The rows of D fall into 4 groups, and each row is roughly a mix of its group's hidden directions.
D:
[[  5  14 -20  -9 -17  -2  17  25  36  11]
 [-26  14  11 -23  22  12  30 -10 -12   5]
 [  7  13   3 -28  13 -27   0 -32  17 -11]
 [ 10  10   3 -21  -1 -12   7  -9   1  49]
 [-25 -33   5   9 -19 -16  -1  -9   8  28]
 [ 14  -3  -1  14   1  23 -11  32 -23 -27]
 [-13   3 -18  32 -13  15  -6   1   1 -37]
 [-14 -27  -3  19  -8 -17   9 -39   4  -3]
 [ 14  -5  -7  34  24  13   6  -8  28  17]
 [-33 -19  11  -8  -2 -28  12 -16   4  22]
 [-13   0   9  29  32  -1   2   3 -34  -8]
 [-24 -10  23 -34   0  -8  15 -18   5 -19]
 [ 16  23   7  24  10  10  -2  26  13 -29]
 [ -1  -6   6  38   2 -28  10 -20  12 -20]
 [-21  22  12  11  19   1  26  -9  18  28]
 [ 21 -15   2  -4   5  14 -35   4 -12 -32]
 [-32   8  15 -20  14 -16  17 -14   4  27]
 [  1  -3  14 -27 -17  10  32 -13  21  18]
 [  3  -3  -2  27 -12  32   0  13   9 -34]
 [  2 -22 -11 -44 -14  -1   2 -11   4  21]
 [  7   3   5  -8  -5   1  28  11 -11 -46]
 [ 24 -12  -6  27  13  15 -13 -21  21  21]
 [-20 -10  -1 -36   3 -19  15  -3  26  16]
 [-22 -22   6  10 -28  -3  37   8  -1   1]
 [ 38  26 -16   9  -3  18 -10   9   9 -15]
 [-24 -11  12  11  -1 -14 -16 -32  -7 -29]
 [ -4  21 -11  29 -20   7   0   6 -26 -28]
 [  5  -7  -8  21   9   5   7  29 -16 -39]
 [-11 -30 -13 -27  12 -28 -12  11 -14   4]
 [-28  -7  16 -25  14  11  27 -10 -18 -11]
 [-14  24   8 -25  24 -20  27 -10  -4  -8]
 [-20   8  14   7  10   1  21  16 -22 -36]
 [ 24 -25  -9 -18 -22   0 -30  -4  -7 -18]
 [-16 -35  10   8 -20 -33   5   7  -4 -11]
 [ 29  -6 -12  25 -28 -14 -13  14  15 -13]
 [ 21  10  -3  -6 -12   8  24   5   2 -44]
 [-26  -9  -4 -36   6 -24  18  11  12   7]
 [-23 -25  14 -11  29 -14   5  -8 -20 -17]
 [  5  -8  28   5  34   1   4  26   2 -23]
 [ 25   2  -5  12 -15   4   5  23  -5 -41]
 [-13   5  -1  43 -13 -12 -14  18  19 -11]
 [  0   1  10 -34 -25  13  24   8  10  23]
 [-24 -13   8 -12  -6 -33  15 -24  13  16]
 [  8  -3  -3 -36  25  -7   0 -23 -19  20]
 [-15  11  -4  27 -16 -21 -20  34   3   4]
 [  8   6   0  35   1 -19  -5  18 -16 -32]
 [-12 -22  -9 -17 -33  -1   6   7 -32  11]
 [-15  -7   9 -15 -24  -3  20 -13  28  29]
 [ 10  30  -3 -26  16 -12   7 -29  18  -1]
 [  9  -7  -8  21  -1  -1  -6  11 -35 -36]
 [-14 -27 -18 -23  -8  24   9  13  25  -1]
 [ 33  22 -29  14 -18  -3  -9  -7  -6  17]
 [ -2  11  15 -18   5 -14  10  -9   0  47]
 [-15 -30   6  23  -9  -1 -12  30 -22   1]
 [-26 -11   7  13   1  14   3  13  -3 -44]
 [-15 -15  38 -22  26 -14   5  -2  -1   3]
 [-29 -20  14  -6   9 -13 -10 -33  19   3]
 [ 13 -19 -25 -22  -3  13   1   5  32  21]
 [  6   8  27  -5  23   6  20  38 -11  -1]
 [-29  19  20   1  18  -2  27 -14   9  19]
 [  2  21   9  33   0  -1  -4  20  33 -14]
 [-15  -2 -11 -28   2  24 -22   2   8  33]
 [-13   8   3  32  -4   6 -10   6  43  -2]
 [  6  12 -10   6  32  30 -29   7   8 -11]
 [-24 -19  13 -15 -12  -9  38 -10  -3 -16]
 [  2   7 -11  14  16  -4  -3  -6  16  49]
 [-26 -25 -10  14  -4  -7 -10 -34  15  14]
 [ -8 -12  -9  -7  24 -27 -13 -32 -13  18]
 [ -7   9  29  13   3  19  15 -18  -7 -35]
 [ -5 -13  10  23  18   1 -13   0   7 -44]
 [-33 -16   6  -8  -8 -13 -10 -39   7   0]
 [ 23  20 -27  31 -16  -3 -16 -13  -7  -7]
 [ 25 -26 -20  -1   3   0 -24 -10  14 -28]
 [  6 -14  -6   1 -26  32   4 -23  21  17]
 [-23 -18   0 -27  15 -28  -8  -1 -22  13]
 [ 28  21 -34   9 -24   7  -2   4  -8  13]
 [-37 -20  15  -8   5 -28  13  -4 -10  11]
 [ 13 -36 -24  -5  14 -16 -24   8  -5  11]
 [ 10  -1 -18   5 -24  -3 -15 -12 -28 -34]
 [-13 -23  35 -23  24 -12   1  -2  -2 -10]
 [-23  13   4   4  -1 -21  44  14  -5   5]
 [-19   3   4  21  -7 -18 -18 -40  -6 -13]
 [-21  -2   6   5 -26   4   6   1  40  23]
 [-34   8  26 -15  15  -7  25 -17   1   2]
 [ 16   6  -4  14  10  29 -20  29 -21 -15]
 [-20  -6  20 -21   0 -12  -8 -10 -38 -18]
 [ 19  30  16 -24  16 -17  11  16   6  16]
 [ 35  27 -16  19  -7   0  -3  21   8 -16]
 [ -1  -1   1   8  -2   3   6  24 -25 -45]
 [ 19  16   4 -31   2   5   5  30 -28   2]
 [  3   1 -10 -36 -20   1  13   0  -8  36]
 [ -1  -4  -5 -27 -25  11   3  27 -32   9]
 [-38  -9  13  12  13   2   2 -14  33   8]
 [-14 -11  -5 -15 -41   2   5  23 -18  15]
 [ 10  13 -15 -15 -35  -6 -19  23 -22  -5]
 [ -6 -22  -7 -34  -3  13   8 -29 -11  19]
 [ 22   2 -28  23  -6   1 -17  32 -16   0]
 [  8 -22 -16 -42 -22   3   0  -1 -14  -5]
 [ 32  37 -16   6  -1 -13  -1  -1  22  -4]
 [ -9 -29   3 -36  -4 -16  -8  -1 -12 -24]]

Which two rows in each list fit none of the groups? Every other row fits one group, some only roughly. Give them in the order they come.
    J748: [  8   7  13 -23  11  20  17 -20  33  12]
    J982: [-19 -33  15 -38   5  -1   0  -5   3 -11]
    J424: [-15  -9  10   2  -1  12  25  25 -28 -27]
    J967: [ -6 -39  -9   6 -18  -4 -11 -26   3  22]
    J307: [ 13   4 -20  10   0   8   4  47 -10  15]
    J520: [  7  -8 -29 -23 -26  20  11  21 -12 -10]
    J578: [-37  -9  25 -28  -5  -4  14  -8 -10   8]
    J10: [-11 -10 -12  27  23   4 -22 -31  15  -8]
    J867: [ 18  -9   8  21  25  -5 -19   9   0 -36]
    J379: [-30   5  20 -22  10  -7  29 -13  18   4]
 | J967 J307
    J455: [ -6 -18  22 -17  18 -26  -9 -31   4   9]
    J783: [ 15  14   5 -16 -36  14  -5 -21  24  10]
    J189: [-11   9 -12  -6 -11 -21  10 -25  -4  40]
    J125: [ -5   1  -1  -4  22 -39  -8 -25  -1  25]
    J566: [ -5  13  -5  11  -2   6  21  34 -11 -35]
    J259: [-29 -29 -11  15 -27 -10  -5 -17   0  11]
    J67: [-20   9   6 -17 -15  16  27  27 -19  14]
    J874: [ -5  11   0  23  11  -3  -3 -16  34  32]
    J987: [-32 -27 -12  -3 -23  11 -12 -12   3  20]
    J660: [-31   7   5 -24 -21   4  21   5 -20  21]
    J567: [ -5   5   5  25 -12  27   4  -1  38 -16]
    J653: [  2 -12   6 -44  -6   9  17  22  -7  18]
    J454: [-2  9 11 45  1 13  2 10 29  2]
    J255: [ 26  -2 -13 -14 -40   2 -24   8  -5  -3]
 | J189 J454
    J245: [ -8 -14  11 -43   5   4  19  14   5  21]
    J695: [-30   0  -5  13   8  17  -7  -5  32  28]
    J728: [-11 -42  22  -2  22  -9 -15  -1  -6 -12]
    J958: [ 27  10  -3  -2  14   7 -24  15 -13 -36]
    J855: [  2  13  15 -24  -7  16  16   0  35  23]
    J493: [-25  11  18  -2  20 -11   4 -19 -11  35]
    J336: [-12  18  -6   0   2   1  28  12  34  27]
    J276: [-26 -13   9 -39   2 -23   1  -1 -17  -6]
    J453: [ 27 -22 -17  29   9  13  -7  14   6 -21]
    J725: [-28 -11  11 -32  -1 -17  20   7  -2 -23]
    J339: [ 29  -2 -14  42   8  18 -10   6   4  -1]
    J201: [-26  32   4 -13  -7 -11  23   9   8  23]
 | J695 J728
    J485: [  6  26  14  30  13  11  12  30 -11  -9]
    J531: [ -4   3  10  41  11 -11   1  -8  31 -17]
    J553: [  9  10  16  10 -18  26   8 -14  20 -33]
    J834: [ 12   3  -1  46 -14  -4 -20  12 -14 -11]
    J716: [ 33   1  -6  16  -7  -5 -29  19   1 -26]
    J724: [-7 25 -6 11 -3  9 13  6 17 44]
    J91: [-25  17   5  -2  14  16  34   9 -21  16]
    J634: [-28 -15  12 -42   5  -3   9 -14   6   3]
    J406: [ 12   1 -27 -16 -16  15   9  11  16  36]
    J682: [  6  -9   3 -44 -11  11  20  -5 -21  15]
    J109: [-21  -2   2 -44 -20 -20   4   6   4   7]
 | J834 J634
    J707: [-22  13  -2 -19 -24   9  27  11 -18  22]
    J388: [ 33  34 -15   1  13   9 -19  -3  13  -1]
    J208: [  8  28   0 -11  26 -13  -1  19 -18 -30]
    J941: [-36  -9   5 -35  -8 -18  13 -12  -1  -6]
    J789: [-13   2  21  15  -6  -7 -11 -15  -3 -45]
    J116: [ 17  17   0   5 -34  18   0  14  -3 -32]
    J554: [-23   9  22 -24  -6   3  28 -14  25  -2]
    J99: [-29   5  19 -39  -6 -15  15  -9   1   0]
    J59: [-14 -13  22 -20   9   2  26 -15  16 -29]
    J294: [ 15 -23  -6  21  -9  -3 -44   9   1   6]
    J359: [ 25  23   5 -27  18  19   1  23 -14  -6]
    J864: [-24 -21  -4 -11 -25 -24   1 -10  -7  29]
    J594: [ -1 -13   2  17  16 -28   7 -42   3  -4]
 | J941 J789
    J933: [ 26 -12  15 -24  17  -1   4  28 -19 -16]
    J281: [-19  -3   5 -16 -25   4   7   7 -36 -25]
    J300: [ 15  19   7 -20 -10 -17   5  -8 -29  32]
    J989: [ -3 -19  28 -15  23 -24  15 -11  -3  22]
    J416: [-23   6   2   4   9 -40   5  -2   5  32]
    J530: [-18   3  25 -10  13  -2   6 -38   8  22]
    J427: [ 31 -20 -14  25   4  11 -26   2 -12 -14]
    J868: [ 15  16   4 -26  35 -13  -2 -10   4  24]
    J961: [-19   3  -7   3 -13  -3  19  41 -22 -12]
    J556: [  7 -22  -4  31 -18  -6 -29  24  -4   5]
    J744: [ 29 -20  -3  -5  19  -4 -20   5  -1 -35]
    J934: [-26  -5  26 -26   2   2  20  20 -21  -8]
    J382: [ 33   3 -16  35  -8  20 -12  12   3  -4]
 | J989 J961
    J912: [ 23   2  -2 -32  29  15   7 -25  -5   4]
    J221: [  5  12 -11  20   1   0  -5  32 -36 -17]
    J62: [-21 -13   1  27 -14 -18  16  27  -9  20]
    J222: [ 22  32  -7 -19  28  15 -12  -6  -5 -14]
    J827: [  1  -9 -16 -26  16  28 -20  -1 -30   6]
    J133: [-28  10   6 -24 -20   5  24   7 -18  21]
    J687: [ 26 -17  -8  27   7  12 -23   4 -19 -21]
    J166: [-24   3  15 -36  13  12  26  -8  -4  14]
    J800: [ 10 -12  -1 -43 -17 -11  -4 -18 -14  16]
    J745: [-21  17  -4  31   3   6   3  -5  31  25]
    J414: [  0  27  -4  30   8 -20  12  -4  22  23]
    J997: [-2 18  2  4 11 20 20 34 12 28]
    J315: [-13 -20   1 -10  -1   1  13 -42  22  17]
    J612: [-22 -22 -12  36 -21  10 -17   7   2 -10]
 | J166 J414
    J55: [-22 -28 -18 -15  -9  18 -12 -26  -5  17]
    J893: [ 40   3 -14  21  16  -7 -22  -6  17   0]
    J769: [ 25  10   5  12  25 -14  -9 -11  21  32]
    J546: [-32  -9   8   2 -17  -2  -5 -12 -23 -34]
    J722: [ 17  23  17 -26   4  10  22  17  23  11]
    J756: [ 20   9  11 -14  37  -1  14 -29  10  -3]
    J6: [ -2 -12 -19  16   0  -1 -26   8 -38 -21]
    J387: [ 18  32  -3  19  -7  26  -9  26  -3 -11]
    J647: [  1  -4  10  -4  22   3 -16  28 -28 -30]
    J256: [-14 -26 -25  -8   2 -25 -11 -17  -9  25]
    J588: [-1 19 18  8  0 -7 11 -2 47 16]
    J398: [-28   3  18 -40  -7 -17  13  -7  -3   1]
    J951: [ 32   7 -19   1 -19  -4 -12  -1 -30 -21]
 | J387 J256
    J71: [-14 -26   6 -20  15 -19 -16  -8 -33  -7]
    J419: [ 22  16   5 -31  34   7   2 -12  -1  15]
    J902: [ 28   9 -16   1 -38   9 -26   4  -3   1]
    J654: [-25   5  10 -14   2   7  22   8  16  39]
    J669: [ 11  -7  10  40  23  20   3  -6  -6 -20]
    J347: [ 16 -13 -15  33 -15  24  -3  22  14   9]
    J511: [ 12  17  -4   0  37   6  10  27 -23 -12]
    J348: [ 12  38   1  17 -27  21   9   6  13   1]
    J162: [-32  -2  10 -21  19 -10  31   1  18   2]
    J804: [  4 -18   2  -1   2  -3 -22   2 -38 -31]
    J957: [ 19 -17  -2  14  16 -12 -28 -20  12 -28]
    J340: [-10 -19  -4  -7 -16 -37   7 -16 -25  16]
    J393: [ 28  24 -20  26  -3  16   6  24   0  -1]
    J672: [ 14  25 -11  10 -33  12  -6  25 -17 -12]
 | J347 J511
    J916: [  9  13   8 -14  29  16   7 -21  35   4]
    J962: [21 36 -4 25  1  2  5 22 -7 19]
    J903: [-36   0  16 -17  -8   9  21  13 -24  -7]
    J720: [ 25  -5  -2   3  16  18   6  39   5 -23]
    J963: [ 18  14  -7 -18  -2   6  -7 -38  29   9]
    J788: [-15  -8  15 -27  25 -29 -10 -17  -9 -13]
    J412: [  6 -13  -1 -19  -4  -9 -32 -28 -14  27]
    J65: [  0  13  -5   3 -22   1  37 -11  27  20]
    J47: [  7  32  -4   9 -30   4  -4  23 -26  -1]
    J560: [-23  17  10  22   7  -7   1 -19  22  31]
    J964: [-20 -39 -10  -6  10 -19  -9   0 -26  10]
    J817: [-10 -12   0 -31 -28   7  -1  17 -31  -5]
    J623: [  8   1  12  15  13  -7  20 -39  26 -12]
 | J964 J817
    J776: [-33  -8  11 -19  26 -18  16 -13   7  15]
    J704: [ 21  20  15 -16  33   2  16 -15  19  -6]
    J931: [-19  -3  12  -4  13  -1  30  16   2 -38]
    J838: [ -9 -14  14 -12  28 -15  19 -24  27   3]
    J418: [-17 -35   1 -29  13 -20   2  -5  -5 -18]
    J8: [  5  12  14 -15  13   2  14 -18  40  21]
    J156: [ 15  13 -19  25 -23  19   5   4  18  26]
    J144: [-21   6   4  -7   9 -41   5 -13  11  26]
    J474: [ 31  42 -15   2  11  10  -3   6   8  -6]
    J301: [-42  -6  24   0   5  -8   2 -26  11   9]
    J355: [-17 -13   8 -21 -16 -13  33 -25  16   2]
    J389: [ 27  16   8  -6   9  31  11  17  -5 -28]
    J4: [ 14 -16   4   0 -15  -6   1  39 -33   0]
    J608: [ 28  30   9  -5  22  16   5  21   6 -17]
 | J838 J4
